Rotation paths and how fast each direction turns (degrees each step):
Each turn is a multiple of 5 degrees from 10 to 175, or 0.
Each row of a path follows its step; steps can be skipped.
Path 1:
step 0: [-0.95  0.19  1.45  3.41  1.15  1.32 -1.54  0.44  0.18  1.74 -1.53  0.67
  1.44  2.49 -0.27  0.35 -0.24 -3.47 -0.97  1.33  1.57  1.84 -2.45 -0.37
 -1.11  1.38 -2.36 -1.80  1.41 -1.95 -1.20 -3.38 -3.31  1.44  0.92  1.58
  0.82  4.34  2.54  1.45  3.78 -2.31]
step 1: [-1.73  0.38  0.56  0.64 -0.35  2.13 -1.57 -0.18  3.52  0.67 -4.23  0.54
  2.79 -0.18 -0.25  0.43 -1.65 -1.49 -0.72 -2.26 -3.12  1.17 -3.46  0.31
  2.67  0.00 -0.15  3.78 -1.66 -1.84 -0.63 -0.05  0.68 -2.66 -0.65 -3.50
 -3.06  1.41 -0.37  0.36  2.83 -1.75]
step 2: [-2.40 -1.71  4.63  1.93  3.94  1.73  1.75 -1.76  2.23  2.35 -1.23  2.76
  0.87 -0.45 -2.09 -0.81 -0.12  2.54  1.16 -0.04  1.99  2.23 -0.83 -0.11
  0.45  1.62  1.14 -1.00 -0.04  1.10 -2.24  0.69 -2.47 -0.65  1.68 -4.31
 -2.03 -0.31 -1.20  1.72 -2.47  0.50]
step 3: [ 1.88 -1.51  1.75 -0.32 -1.74  1.01 -0.94  0.67 -0.56  1.69 -3.42  1.71
 -0.39  3.10 -2.62 -0.79 -0.02 -1.21 -2.73  4.07  0.86 -3.02 -1.55 -1.95
  2.22  2.62  0.51 -2.09 -1.71  0.07  1.99  1.29 -3.71 -1.41  0.44 -1.57
 -1.26  1.16  2.27 -1.10 -2.71 -1.72]
step 4: [-1.88 -2.91 -1.41  2.21 -2.17  1.08  1.27  1.13  3.13  1.91 -0.89 -0.53
  1.27 -1.97 -2.67  0.71 -1.03 -0.86 -1.27 -0.03  0.80 -0.94 -1.91 -3.23
  2.32  2.82  0.85 -1.27 -0.14  3.46  0.11  0.58  1.72  1.58 -3.90  1.86
 -2.03  2.83  1.57  3.59  1.27 -0.38]
step 5: [ 4.12 -2.75 -0.47  0.30  3.58  1.06 -1.41 -2.12  2.79 -2.22 -1.97 -0.13
  0.18 -1.56 -0.35 -1.72 -1.81 -2.24 -0.46 -0.30  0.61  5.40 -0.31  0.62
  1.57  2.89 -1.30 -1.11 -0.69  2.02  0.30 -3.36 -2.15  1.20 -0.51 -1.12
 -0.49  2.01  2.04  1.10  0.98 -0.94]
step 6: [ 0.62 -0.85  2.47  0.06 -1.50  0.78  1.41 -3.22  2.58 -1.96 -2.07  0.71
  5.24  1.32  3.94  0.14  1.27 -0.27 -2.57  1.65  0.59  0.36 -3.51 -1.14
  1.54 -0.74 -0.20 -0.95 -1.48 -2.33 -2.09 -0.06 -2.70  0.04 -1.39 -1.21
 -0.49 -1.68 -0.26  2.49  1.37 -3.26]
step 7: [-0.74 -2.03  1.93 -0.11 -2.15  5.75  1.63 -0.88 -0.28  0.51  0.03  1.42
  0.93 -3.88 -1.24 -0.15 -0.85  0.40  0.20  0.21  1.36  0.59 -1.70  1.42
  0.03  2.04 -0.70 -1.85 -4.81 -1.88 -2.82  1.93 -0.49 -1.59  0.35 -0.27
 -4.37  2.53 -1.38 -0.80 -0.38  0.90]
step 8: [-1.53  0.17 -1.27  1.32 -0.94 -1.88  2.70 -0.94  1.36  2.52  0.27  2.35
 -0.76  1.79 -1.68 -2.30  0.09 -2.92  0.55  3.02  2.00 -0.50 -2.05 -0.17
 -0.14  2.36 -1.79  0.54 -0.97  1.08 -3.20 -2.36 -4.78  2.17  1.15 -1.62
 -2.24  3.74  2.01 -1.28 -0.21  0.41]
step 9: [-1.55  0.84 -0.20  0.95 -0.25  1.61 -3.41  2.84  2.25  2.19 -2.75  0.41
  2.13  1.49 -0.62  2.95 -1.15 -1.72 -1.31  0.90 -0.24  0.01 -3.53 -0.55
 -0.21  2.14  0.17 -0.80 -0.14 -0.70  0.77 -3.14 -0.76 -0.79  1.59  1.09
 -0.28  4.88 -0.65  3.15  2.14 -3.69]
Directions:
[-1.11  0.29 -1.19 -0.36 -0.66  0.03  0.99  0.04  0.24 -0.19 -0.38  0.45
 -0.61 -0.09 -0.49 -0.26 -1.21  0.04 -0.73  0.49  0.02 -0.56  0.50  1.20
 -0.62  0.71  0.04 -0.70  1.05  0.54  1.10  0.24 -0.92 -0.13 -0.27  0.58
  0.45  0.66  0.19  0.09  0.96  0.09]
80
[ 0.06  0.13 -0.07  1.04 -0.05  0.60  0.97 -0.74  0.01  0.35 -0.19  0.27
  0.21 -0.29  0.54 -0.37 -0.04  0.62  0.47  0.14  0.62 -0.02 -0.50  0.09
 -0.66  0.77  0.52 -0.08  0.08  0.01  0.74  0.37  0.36 -0.35  0.30  0.00
 -0.47 -1.47 -0.54 -2.00 -0.26 -1.57]
80
[-0.73  1.16  0.20  0.17  0.12 -0.44  0.55  0.25 -0.73  1.08  0.08 -0.28
  0.09  0.36  0.23  0.77 -0.81 -0.55  0.22 -0.18 -0.02  0.39 -1.10  0.74
 -1.20 -0.37 -0.16  0.94  0.17 -1.26 -0.89 -0.31 -0.42 -0.61  0.89 -0.26
 -0.73  1.04 -0.36 -0.46  0.19  0.33]
45
[-1.35  0.22 -0.01  0.31  0.14  0.79 -1.23  0.60  0.37 -0.32  0.33  1.23
 -0.08  0.46 -0.75 -0.79  1.37  0.36  0.71 -0.04 -0.66 -0.85 -0.18  0.96
 -0.32 -0.38 -0.62  0.22 -0.42  0.16 -0.64 -0.53  0.04  0.42  0.54 -0.14
  0.49  0.15 -0.39 -0.59  0.94 -0.71]
40
[-1.50 -0.43 -0.25  0.70 -0.03 -0.84  0.79  0.05  1.10 -1.04  0.58 -0.78
  0.21  0.92  0.54  0.06  1.05  0.48 -0.55 -0.26  0.56 -0.07 -0.09 -0.19
  0.18  0.27  1.60 -0.02 -0.12  0.03 -0.54 -0.29  0.51 -1.04 -0.12  0.22
  0.31  0.92 -0.36  0.08 -0.49  0.05]
155
[ 0.03  1.11 -0.02 -0.57  0.06  0.61  0.65  0.45 -0.09 -0.02  0.98  0.15
  0.20  0.37 -0.62  1.42 -0.26  0.88 -0.90 -0.67  0.53 -0.10  0.81  0.07
  0.17  0.38 -0.82 -0.58 -0.05  0.12 -0.31 -1.02  0.93  0.17 -1.06 -1.24
 -0.64 -0.01 -0.28  0.17 -0.08 -1.01]
140
[-0.23 -0.24  0.12 -0.29  0.52 -0.83  0.09 -0.67  0.31  0.23  0.72  0.04
 -1.02  1.53 -0.21 -0.15  0.78 -0.79 -0.61 -0.80  0.61  1.05 -0.28  0.18
 -0.12  0.55 -1.09 -0.97 -0.63 -0.65  0.85  0.87 -0.04  0.46  0.58 -0.44
  0.21 -0.36  0.91 -0.55  0.39  0.24]
135
